(in the rows, 128 means zero)
One turn sends every row of this set to another row. A few are shown first. Where does it send the rows asked after them?
J_989: [135 151 114 131 117 139  68 141 122 139 137 129  62 108 115 136 100 162
 156 109 145 133 154 115 125 123  83 153 161]
J_957: [122  79 167 137 115 100 106 151 106 122 131 165 114  99 155 159 107 155
 143 130 125 154 105 119 110 117 118 120 129]
J_168: [118  83 120 127 112 116 112 131 131 118 117 100 130  94 133 120  90 126
 141 119  62 124 113 115 123 124 107 130 120]
J_662: [144 117 134 122 107 152  75 152 118 109 144 124 124 127 168 163 103 112
 127 149 137 154 137 141 136 116 156 177 137]
J_465: [106 137 119 142 154 127 138 109 126 147 123 145 134 144  99 131 140 145
 166 116 139 139 118 150 100 129 156 176 158]
J_88: [121  81 115 117  77 124 112 147  94 135 115 135 124 126  99  97 136 136
 147 130 154 101 191 128 121 110 116 158 129]
J_920: [115 156 145 116  98 168 108 104 134 129 119 177 145  88 134 161 116 130
 142 142 109 116 133 112  91  97 126 125 151]
J_115: [146 126 130 111 106 163 121  87 117  94 149 142 153 130  93 136 147 151
 125 127 114 112 133 112 105 138 177 155 154]
J_449: [115 111 112  99  96  99 153 131 119 142 104 134 100 132 131 175 125 159
 111  97 127 117 125 168 104  88 103 145 173]
J_204: [126 154 117 112  79 124 149 131 124 151 112 130  81 113 128 168 144 151
 154 167 136 126 134 126 105 135 156 129 103]
J_338: [126  97 135 130  88 152 140 158 127 125  93 136  75 131 124 138  85 152
 140 116 132  91 124 130  73 131 148 111 133]
J_631: [176 123 148 110 101 137  93 129 112 144 161 114 119 172 142 152 113 143
 133 148 150 112 133 138 110  96 135 169 127]
J_730: [102 120  85 116 100 151 107 119 109 129 124 147 111 119 129 133  93 144
 132 132 131 123 122 108 157 170 110 147 200]
J_294: [126  98 116 112 103 151 115 127 130 129 139 110 128 106 118  77 137 128
 128 130 127 155 188 149 121 138 108 172 151]
J_86: [164 118 122  91 116 108 104 142  94 107  87 151 105 139 128 125  99 156
 119 112 120 129 129 142 125 172 155 146 105]
J_917: [119 108 117 143 134 123 163  82 120 146 144 126  93 109 141  90 122 154
  99 136 111 128 143 162 124 130 122 151 110]
J_28: [114 106 113 131 113 114 139 129 101 141 121  72 131 130 111 153  99 159
 142 118 102 100 125 101 158 124  96 146 123]
J_493: [130 128 133  70  96 162 134  98 142 153 116 144 104  93 142 133  84 170
  99 123  95 123 141 128 146 122 129 126 166]
J_50: [117 108 112 110 116 116 104 120 119 111 130 123  99  96 132 179 169 151
 127 107  90 139 126 158 116 108 112 142 192]
J_166: [ 98 104 112 150 121 125  86 150 147 110 151 133 113 106 115 170 133 149
 102 117 169 149 151 118 143 124 117 152 142]
J_972: [138 131 133 137  86 144 106 141  88 104 136 167 114 128  83 115  85 124
 128 109  95 104 133 146 149 139 147 157 158]
J_654: [142  95 121 147  87 119 121 150 124 135 103 145 137 106 128 166  99 151
 172  91 139 128 139  80 140 114 148 144 128]
J_298: [125 129 110 105 108 156 144 124 122 113 127 121  72  95 123 136 127 141
 158 165 108 137 118 179 116 120 178 136 127]
J_790: [111  93  85  82 143 148 131 101 139 130 134 134 102 107 163 108 115 165
 130 126 130  75 140 113 116 105 135 148 125]
J_176: [154  90 126 114 119 172 156  88  94 138 117 147 107 145 124 121 101 153
 149 129 132 106 168 172 106 122 106 146 122]
J_227: [ 94 116 179 123 126 143 123 133 107 114 123 150 110 118 138 186 121 155
 132 102  93 122 179 114 126 101 135 141 118]
J_900: [157 158 100 123 134 151 149 125 113 143 121 121 119 150 132 129 169 165
 114  94 118 104 140 143 140 122  99 149 158]
J_925: [145 126 126 128 141 128 103 104 128 135 117 125  98 105 106 117 191 176
 131 144 145 145 127 143 150 108 134 151 156]
J_752: [136 114 139 133 127 139 116 147 101  84 110 118 107  99 137 113  79 165
 125 147 137  95 121 174 116 111 138 127 102]
J_868: [142 122 115 131 122 140  83 131 139 180 144 137 111 124 124 192 149 141
 126 123 139  93 150 115 151 141 140 158 141]

J_972 turns into J_730
J_662 turns into J_294
J_166 turns into J_917
And these:
J_868 turns into J_176
J_449 turns into J_204
J_790 turns into J_227

One turn sends every row of this set to another row. A few are shown first. Where does it send the rows asked after them?
J_960: [ 89 144 103 122 140 111 118 101 109 161 123 101 171  90 139 104 134 162
 153 135 110 157 124 127 119 135 114 108 149 164 109 144 133 125 163 116
 128 133 117 140 119 137 107 104 113 100 145 135 125 129 126 103 106 117
 142 121 177]
J_370: [111 109 124 135 140 131 111 158 135 145 146 117 111 129 135  84  87 105
 130 143 125 132  87 114 117  89  88 147 138 155 154 119 110 136 149 131
 122 165 142 141 125 142 148 167 133 132 138 152  66 150 141 131 105  94
 112 113 124]
J_747: [118 131 123  96 102 128 106  81 154  67 123 104 125 121  82 137 104 127
 143 100  96 155 134 148 116 154 111 141 134 156 145 126 136 147  91 137
 106  97 118 136  85 128 149 123 111 123 154  99 127 125 144 135 114 152
 147 139 125]
J_440: [122 152 175 164 124 150 122 150  89 125 129 139 152  97 132 122 128 137
 154 133 125 134 101 154 144 107  94 139 152 110 109 116 132 119 143 146
 113 140 128 144 166 149 146 152 101 164 142 137 113 145 111 127 134 118
 118  98 133]
J_565: [121 125 126 122  91 170 150 127 149 115 152 117 136 109  88 150 106 116
 134 135 124 109 146 152 154 112  60 134 121 145 171 131 148 141 119  89
 100 153 132 142 116 154 129 118 141 143  98 142  96 155  97 125 116 128
 103 159 147]
J_208: [112 116 118 102 155 146 132 100 164 162 151 134 104 114 134 143 109 105
 122 150 139 156 169 150 162 168 139 128 146 128 122 115 143 114 103 138
 118 132 131 110 132  93 107 151 117 170 115 150 151 117 135 133 100 107
 124 114 159]
J_87: [108 114 171 139 157 150  99 122 136 105 111 111 144 158 110 138 135 113
 150  77 132 114 162 137 140 117  99 127 113 157 145 118 140 128 134 144
 156 104 114 118  67 108 126 140 167 125 146 127 123 130 108 128 129 135
 133 120 108]
J_284: [115 118 116 128  92 157 120 147 162 121 126  96  90 114 120 119 150 109
 148 133 123 144 130 132 111 126 160 103 127 171 114 106 162  99 136 134
 109 180  98 108 117 118 165 132 153 132 166 135 120 130 138 159 143 136
 115 143 119]
J_292: [139 151 131 110 125 157 134  99 130 111  97 143 171 137 126 178 113  74
 122 132 123 139 128 165 143 125 146 122 138  95 164 147 100 149 112 101
 138  96  99 115 114 101 134 125 148 106  82 123 111 132 134 105 133 141
 137 134 109]
J_805: [109 124 142 108 127 121  99 123 134 153 127 141 148 108 141 140  99 120
 172 162 150 174 125 116 120  91  98 137 127 149 121 104  94 164 141 144
 103 137  91 127 136 139 123 116 107 115 152 126  73 117 143  81 129 114
 111 128 157]
J_418: [161 104 103 113 123 144  88 122  91 171 163 113 177 112 164 136 112 109
 113 117 132 152 136 130 159 105 132 116 148 114 107 128 145 160 152 131
 155 117 133 106 138  90 136 142 146 109 138 102 119 151 121  99 127 117
 107 150 100]
J_360: [114 100 105 137 126 133  70 143 136 152 129 146 110  99 102 130 129 132
 131  86 114 127 114 155 155 120 156  81 172 118 136 105 109 149 141 108
  87 123 139 106 121 105 137 127 144 153 142 112 110 141 155 146 116 136
 109 128 100]
J_582: [135 110 111 141 118 170 117 110 111 108 127 111 123 176 104 115  91 101
  70 130 139 158 152 157 152 126 114 145 145 161 125 151 124  93 133 140
 149 117  68 114 131 112 135 149 164 148 141 135 124 156 125 155 113 125
 127 148 105]
J_709: [ 78 103  98 111 137 137 118 147 168 143 131 119 159 125 153  89 102 117
 138 119 135 133 120  90 129 134 111  99 139 100 131 127 153 120 126 122
  92 147 131 129 124 125 185  85 103 118 120 138 103 140  92 113 151 122
 152 138 171]
J_986: [ 93 103 119  93 116 136  72 102 130 129 143 115 112 135 109 105  91  95
  72 121 160  96 126 142 150 136 138 161 159 158 170 138 136 128 118 151
 136 109 130  92 117 137 127 120 154 132 104  97 127 154 132 138 136 150
 135 169 119]
J_476: [150  96 137 123 104 148 111 108 154 141 131 156 115 118  99 145 111 124
 137 114 112 161 126 107 131 121  64 104 121 138 142 180 118  92 148 132
 143 136 178 128 124 135 134 113 126 143  93 126 138 151 105 139 131 117
 146 145 134]
J_255: [139 134 128 100 124 139 134 120 121 120 155 102 133 119 149 103 119 102
 119 153 123 148 125 137 124 123 159 157 115 169 108 150 152 150 150 124
 110 137 102 112 167 107 172  95 122 110 138  76 119 185 133 131 111 145
  98 166 160]
J_494: [124 135  95 143 127 121 137 124 119 139 141 153 108  95 156 113 138  99
 104 126  96 136 117 143 104  85 147 121 182 137 119 152 148 115 164 109
 144 157 129 156 141 130 144 131 115 128 113 157  98 127 127 108  86 105
 132 136 150]
J_54: [113 101 142  86 178 147 142 122 109 139 147  89 155 123 117 129 105 115
  93 127  74 158 122 131 148 143 119 113 104 141 130 165 112 117 148 139
  93 105 131 122 131 125 147  82 129 130 120 142  70 105 139  98 107 112
 119 151 116]
J_131: [103 105 179 133 158 147 121 167 121 151 134 109 160 121 155 133 137 110
 152 115 121 163 121 152 138 105 138 139 153 133 118 128 110 157 127 140
 114 148 116 121 178 158 132 129 115 146  85 156 124 166 118 124 142 121
 122 108 155]
J_557: [130 119 167 121 127 145 160  94 100 144 155  95 146  67 108 127 110  69
 118 114 134 152 114  95 148 143 120 147  95 150 129 103 139 119 127 142
 107 123 120 137 149 149 114 122 150 113 119 122 122 116 149  88 139 121
 148 132 111]
J_20: [111 125 118  89 108 127 111 133 125 137 129 109 168  89 159  81 104 126
 114 135 139 140 111 103  99 113 104 114 150 108  98 143 144 109 145  97
  68 124 113 166 132 114 169 136 120 132 123 150 123 113 112 120 143 128
 154 171 137]
J_399: [121 150 129 101 119 156 144  96 129 116 117 144 149 126 131 164 102  81
 114 141 128 134 110 162 156 116 166 124 135  88 173 150  96 137 122 118
 150  89 109 118 104 101 133 114 156  96  90 127 101 124 130 112 131 153
 129 128 114]
J_213: [101 141 136  86 109 126  96  92 172  67 125 110 133 135  93 130 102 127
 130  95 115 152 128 148 137 165  99 148 127 137 144 141 132 129  95 127
 103 100 112 125  93 115 157 124 115 135 153  92 130 134 146 138 121 154
 141 124 121]
J_628: [103 101 131 109 130 133  75 108 142 133 146 123 121 141 100 122  95  81
  74 115 151  80 117 132 144 137 143 155 155 133 157 121 139 122 122 159
 138 103 129  93 127 125 142 111 160 122  84 101 132 143 136 145 136 144
 128 166 117]
J_426: [145 142 141 117 113 145 113 106  95 102 125 124 152 125 115 152 151  94
 104 137 119 132 149 140  99 142 156 148 102 143 142 168 137 128 124 163
 111 112 111 146  80 103 147 108 139 103  92 109 138 109 113 158 148 119
 139 153 167]
J_302: [119 103 155 134 155 147 108 107 137  99  94 115 134 153 106 150 124 117
 166  88 123 131 156 143 128 117 109 112 121 163 147 105 123 140 138 145
 162  91 124 128  75 116 131 123 177 118 144 136 121 122 110 114 121 141
 122 134 107]
J_265: [133 121 116 145 118 167 129 107 123 102 138  96 131 171  89 128  99 102
  65 135 116 139 140 160 144 128 122 146 147 127 113 151 136  94 131 144
 146 122  64 114 140 113 151 148 158 141 135 131 125 139 131 165 117 124
 130 155 102]
J_656: [146 143 131 130 104 152 132 107  89 109 145 133 137 124 116 143 133  90
  93 140 112 141 141 132 116 131 164 145 100 138 141 157 133 117 117 172
 124 106 102 153  76  94 137 113 137  94  98 123 123 112 117 168 131 126
 138 132 169]
J_893: [121 145 123 112 132 136 109 156  94 143 137 113 138  99 121 119 125 157
 116 145 137  93 118 142 113 120  96 138 154 125  86 106 155 127 147 132
  93 129 135 181 158 111 157 153 118 149 137 162 115 113 110 137 127 111
 122 144 134]
J_183: [ 69 104  94 121 125 137 127 138 121 158 152 110 129 101 120  98  96 174
 133 138 137 173  88  92 136 154 106 132 142 119 142 139 137 125 143 120
 125 143 124 140 122 173 148 127 161 128 135 137 137 170 138 154 122 113
 122 128 129]
J_25: [ 93 107 109 117 111 135 124 139 124 155 162 179 104  91 147 158 122 130
 130 146 148 174 134 106 125 111 154 137 160 100 129 121 143 150 131 140
 122 144  95 149 144 161 158  94 144 140 103 141 114 132 129 110 128 118
  97 162 149]
J_672: [ 99  86 121 116 159 144 129 146 176 148 121 119 128 127 134 140 103 112
 146 108 151 159 100 120 121 120 137 126 151 111 107 123 137 149 144 125
 125 151 115 106 176 146 159 100  98 117 110 153 118 171 126 127 151 120
 175 118 146]
J_41: [111 101 151 113 159 160 125 103 140 127 134 143 101  81 137 139  95 111
 115 147 169 119 135 160 124 107 136 137 128 128 124 144 168 114 187 114
  97 115 109  84  88 124 123 130 118 158 142 146 107 108 125 144 104 117
 148 158 138]
J_512: [133 138 127 113  71 173 135 124 131 141 115  75 152 152 164 147 113 129
 152 123 126 142 142  94 152 106 110 100 126 117 163 137 145 132 149 145
 140 159 108 150 107 108 132 145 118  98 134 146 126 112 131 140 138 100
 102 114 113]
J_36: [114 137 157 119 107 140 119 113 125 125 107 124 122 127 134 121 106 139
 144 102 126 112 105 103 147 113 134 122 128 126 181 155 104 167 168 123
  79 120 131 148 132 118 138  91  91 110 110  89 129 156 157 165 106 127
 105 120 154]

J_628 turns into J_213
J_494 turns into J_370
J_582 turns into J_302
And these:
J_255 turns into J_284
J_54 turns into J_41
J_893 turns into J_440

